128 stands for zero in the data rows.
Here are some points, each followed by its number:
[202 145 165 125 162 179 131 105 161 216 127  99 172 128 143 196  86 191] 0
[ 85 110  97 109 131 132 108 101 112 114 111 112 115 113 108 122 137 112] 1
[ 95 111  69 141 191 163 151 126 137  66 120 196  66  76  87 131 110 105] 2
[167 158 133 126 192 175 132 106 151 184 130 111 161 128 126 150 120 153] 3
[146 137 131 106 199 177 135 147  85 129 132  98 200 179 151 139 148 128] 4
[135 116 152 119 157 122 134 161 122 105 118 189 128 141 137 139 142 120] 5
[226 126 163 136  71 174 184 148 168 194 112 137 139  90 187 136   0 197] 6
[  0   0  81 138  21 153 100 127  78  43  83  16 158 139 111  71 147  79] 7
[ 56  17 112  83 124  58 106 149  61 119 135 203 154  92  97  90  93 168] 8
[129 199 111 103 140 111  94  96 132 175 104  99 141 172 137 128 152 116] 9
[223 151 167 139 137 135 127 105 169 200 124  91 158 108 163 216  69 200] 10
[118  82 162 143 141 116 117 135 161 114 141 131  69  78 143 152 118 134] 11
[134 149 147 136 134 151 144 129 145 156 114 124 125 124 151 132  98 143] 12
[138 155 144 133 144 153 158 128 142 169 126 132 126 111 150 126 106 136] 13
Which three points above are nearest to each new point by angle? Their numbers follow each, nearest first.
[138 193 118 140  87  76  78 105 194 180  99 110 103 138 141 135 153 111] 9 10 12
[119 107 147 105 131 150  89  88 162 104 143 121 138 207 145 122 166 200] 4 9 0
[120 125 142 110  41  88 129 124 126 134 145 153  88  92  72  88 119  66] 8 7 1
[101 104 123 143 142 132 128 128 129 106 119 151  83 105 119 120 106 122] 2 11 1
[ 99 111 160 153 130 141 133 157 130 112 106 133 142 156 110 146 148 129] 5 7 4
[101 115 140 135 146 127 146 129 147 110 149 142  61  78 130 148 122 117] 11 2 1
[133 141 149 135 152 123 136 147 134 114 119 154 122 144 145 142 150 113] 5 4 2
[203 156 141 146  96 105 155  99 132 180 127  93 161  95 160 187  87 180] 10 0 6
[121 166 116 129 154 143 124 129  97 121 128 118 134 171 134 120 122 141] 4 9 3
[106 125 124 104 159 152 123 114 115 105 132 139 152 157 122 111 134 144] 4 1 8
[202 148 134 141 104 101 164 123 123 170 114 113 150 114 176 161  95 158] 10 6 0
[116 149 117  99 163 144 154 134 108  65 144 144 138 154 124 111 128 123] 4 5 2
[124 160 135 170  90  91 110 118 161 158 113 110 113 127 143 131 147 126] 9 10 12
[118 147 127 123 144 142 121 116 114 115 127 106 132 180 134 120 132 153] 4 9 3
[ 77  94 146 153 108 140 125 153 126  98  91 112 155 152 102 140 145 117] 7 1 8
